In the rows, 128 means zero.
Each named move below is a turn or a mirror, shown by a few rows before and after it. Which moves, in which order, take the first row of each later pair to the second? The first pair is answered.
move R:
[127 125  88 119 122 132 122 170 129  79 107 162 127  96 124 133 136 135
 119 122 150 104 138 123 113 118 110 128 137] |-> [140 120 104 125 127 128 114 162 127  93 101 156 107  86 116 133 133 140
 125 132 148 102 146 133 105 125 107 135 146]
[127 122 112 135 130 131 115 139 122 141 123 131 134 149 138 151 116 152
 140 127 136 154 132 137 123 118 129 155 136] |-> [129 117 115 130 128 128 117 135 121 138 120 134 128 147 141 147 116 155
 144 129 138 148 135 136 121 118 136 153 134]
[166 163 143 120 138 140 163 131 122 127 150 137  93 164 129 130 111 113
 125 146 167  96 109 166  77 152 140 139 128] |-> [154 170 129 120 134 154 160 154 124 124 154 151 113 175 134 130 109 105
 114 137 172 100 102 151  96 152 140 128 116]
move F:
[ 87 130 123 102 138 128 148 151  79 111 126 109 102 209 151  96  80 120
 116 130 117 118 126 179 107 126 161 115 127] |-> [ 74 109 115  99 129 125 137 167 103 119 147 131 161 202 171 105  85 130
 121 139 137 136 150 137 159 111 169  99  94]
[105 151  57 143 139 157 105 130 114 138 109 146 151 153 120 115 118 148
  93 114 157 117 111 136 108 107 117 112 154] |-> [117 130  79 141 135 125  94 127 123 161 131 146 185 119 133 131 128 178
 125 131 158 140 151 113 166 104 119 123 119]
[126 122 148 119 117 121 114 128 112 127  68 133 102 101 116 115 127 132
 148 128 122  96 131 128 126 116 129 147 176] |-> [104 123 126 119 116 144 114 156 115 111  68 148 123 119 126 124 121 116
 131 117 133 102 118 111 131 108 133 125 171]
move A:
[140 100 130 144 121 127 111 150 153 173 116  94 141 102 165 124 144 150
 159  91 115 124 161 107 156 115 167 126 100] |-> [161 133 137 151 128 120 150 138 136 185 124  63  98 123 159 123 133 137
 151 102  94 109 139 133 108 144 166 142 116]
[124 127 147 133 144 104 127 123 128 150 164  83 152 118 162 143 123 129
 137 112 113 166 115 108 186 122 150 134  87] |-> [130 158 138 134 147 119 145 108 109 134 131  69  85 145 136 127 115 103
 118 108 102 135  79 150 107 140 149 148 130]
[157 140 167 131 153 102 141 109 115 149 146  69  95 125 136 125 132 139
 138 119 112 146 100 126 130 144 144 160 122] |-> [134 130 134 127 148 134 102 103 104 104  95 101  74 122 117 117 138 128
 130 106 123 108  87 144 100 128 136 137 166]

(two moves a pair)
[108 131 124 146 125 148 135 137 102 111 112 116 135 133 135 131 124  92
 102  91  85 144 100 122 155 136 142  99 110] |-> [128 139 145 144 125 128 154 124 102 133 122 100 114 130 133 127 126 101
 110 104  74 149 106 137 143 156 134 119 109]  F then A
[ 70 190 194 146 206 138 125 161 126 146 113  85 181 161 175 145 173 160
 172  75 128 160 167  75 157 131 160 107  45] |-> [ 79 226 190 142 215 153 140 141  97 126  74  68  94 190 153 121 151 134
 150  67 117 115 112 129  69 156 155 110  99]  F then F
[161 135 138 120 120 122 145 110 144 161 181 149 139 142 114 150 118 120
 143 148 127 130 172 149 115 139 133 137 120] |-> [142 119 115 117 112 142  95 119 142 128 133 181 139 133 100 138 128 124
 146 141 142 111 169 155 109 118 127 117 149]  A then A
[134 139 150 149 142 121 148  95 119 129 157  90 106 151 130 125  85 131
 111 122 109 134 123 132  95 121 147 139 104] |-> [ 99 109 114 137 119 159  98 116 131 102 126 145 156 142 130 133 100 133
 109 105 135 120 135 103 133  91 138 107 116]  A then F
[146 139 132 147 137 120 131 114 129  99 139 151 105 110 164 163  91 151
 119 143 111 120 179  83 142 129 110 141 152] |-> [145 153 130 147 139 133 156 117 126 101 149 146  99 122 164 156  83 142
 107 140 102 121 161  86 130 145 119 146 143]  R then A
[ 62 122  59 131 116 176  80 183 125  85  95 175 165 161 123 135 153 101
 125  85 174 104 105 114 135  83 129  51 160] |-> [172 155 186 146 130  47 179 113 122 205 201  57 117 142 140 146 141 140
 168 152 114 169 140 150 143 152 134 143  95]  F then A
[113 119 142 113 141 103 121 139 136 146 154  91 183 116 173 132 150 148
 142 117 122 163 122  96 201 110 145 112  77] |-> [ 98 140 108 109 138 146 103 129 103  87  67 115  95 146 137 104 141 111
 110  89 119  92  62 158  93 121 137 104 170]  A then A
[141 126 195 119 111 127  94 103 105 141 128 136 126 117  99 126 150 160
 148 145 127 101 163 152  96 121 120 163 164] |-> [100 147 141 122 109 177  97 148 102 105 117 156 140 156 101 122 140 124
 109 117 139  87 121 139  69 111 128 128 168]  F then R
[184 146 156 134 146  71 119  68 163 170 117  83  96 120  96 125  99 178
 162 146 116 114 132 180 114 153 122 171 136] |-> [155 135 145 134 156  83 127 100 180 174 169  70 176 134 142 138  96 172
 156 129 122 157 122 118 187 134 148 148  75]  R then F
[ 93 138 107 101 136 180 127 132 138 108  67 157  89  58  82 120 150 130
 140 137 138 108 102 144 103 147  76 136 201] |-> [101 118 120 101 130 173 111 133 150 124  73 174 112  38  82 132 156 151
 163 154 143 116 142 123 128 137  65 133 187]  F then R
[182 136 142 127 102 113 151 106 132 178 162 133 113 112 115 146 118 146
 160 161 128 143 181 147 109 156 113 167 124] |-> [126 151  70 128 106 181 151 158 138 145 162 178 159 153 122 147 105 112
 102 133 148 130 149 118 100 132 122 127 122]  F then F
[114 136 131 148 127 115 136 151 161 143 157 110 103 124 131 101 105 153
 144 132 114 153 114 130 108 146  99  90  91] |-> [ 92 125 106 151 124 134 122 168 160 130 145 133 119 125 124 102 104 151
 145 126 129 143 117 124 117 130 101  74  99]  A then F
[114 138 113 131 105 166 128 131 139 139 121 206 146 114 102 136 133 130
 124 136 148  98 176 124 118  98  98 118 142] |-> [148 168 139 137 123 144 187 118 132 168 169 151 113 146 104 136 117 125
 117 148 130 113 156 135  94 137 106 146 132]  A then A
[120 129 101 118 128 134 108 127 117  90 101 147 124 119 136 130 123 135
 130 102 113 108 122 144 130 126 136 124 153] |-> [141 143 127 125 134  99 155 116 123 132 152 103 132 130 150 142 114 139
 132 120  97 136 125 136 151 154 143 141 114]  A then A
[151 159 152 131 157 102 165  79 137  88  98  44  69 148 135  93 143 124
 158  68 109 121 137 102  94 168 157 184 109] |-> [105 130 114 123 152 136 150 135 172  86 126  94 175 154 153 113 154 128
 146  64 143 145 161  32 162 134 170 134  50]  F then F
[126 143 112 128 108 124 159 136 135 147 132 141 121 159 124 112 114 102
 102 161  97 137 116 138 110 142 123 115 136] |-> [114 113 120 123  96 115 122 143 143 146 119 161 159 122 128 120 127 118
 132 157 110 146 149 123 159 111 117 107 129]  A then F
[137 156 129 137 128 135 155 113 106 148 130  79  78 145 134 106 125 113
 109 112 121 117 105 155  78 145 129 143 134] |-> [ 95 128  86 133 121 169  99 139 120 111 113 127 140 141 135 108 132 108
  98  83 146 117 115 123 121 114 134 102 134]  R then A
[117 124 108 119 121 132 104 158 123 109 114 140 141 130 134 107 138 120
 133 131 133 127 108 121 138 117 130 112 142] |-> [143 152 123 121 128 124 144 142 117 134 149 112 121 145 144 103 128 115
 130 142 117 145  94 128 118 143 145 126 130]  A then A
[116 138  95 128 143 155 133 145 134 122 128 129 127 154 129 122 114 111
 108 114 130 112 103 126 102 137 125 120 134] |-> [118 102 112 120 123 135  91 129 140 105  99 147 136 112 113 132 135 136
 141 122 138 109 142 131 126 113 112 119 149]  R then A
[164 161 186  95 115 135 169 104 164 167 104 173 104 143 132 150 136 138
 186 116 115 120 149 113 124 120 117 137 124] |-> [134 151 156  94 111 168 138 119 163 140  80 201 123 141 129 144 141 123
 176  94 128 103 147 100 129 107 115 109 129]  F then A
[136 149 112 110 120 141 142 127 122 109  98 153  93 128  99 103 130 128
 108 143 133  75 133 172  76 116 113 125 162] |-> [157 105 151 104 109 107 115 106 132 128 105 147 119  89 117 112 140 171
 148 151 137  94 176 150 134  99 107 137 143]  A then F
[105 131 106 119 138 134  88 110 103  96  85 124 120 123 148 105 133 145
 116  95 130 111 109 143 138 108 132 115 158] |-> [133 135 147 126 139  94 114  89 104 123 105  90 112 110 151 107 134 158
 148 109 113 135 120 151 147 125 134 141 133]  A then F
[116  70 134 131 163 122  93  87 107 111 115 116 152 114 137 110 146 130
 172 106 167 149 123 117 187  95 152 132 100] |-> [112  98 115 138 165 153 105  90  84  85  88 118 107 147 119  95 135 104
 139  90 168 121  75 150 119 107 146 122 136]  F then F
[133 104 136 105 132  86  98 118 122 101  82 139 115  89 121 122 130 135
 167 109 139 110 179 132 150 117 146 125 139] |-> [117 119 110 109 152 103 135 143 134 118 145 123 168 122 156 135 120 112
 148  99 139 138 159  90 177 127 159 106  85]  A then R
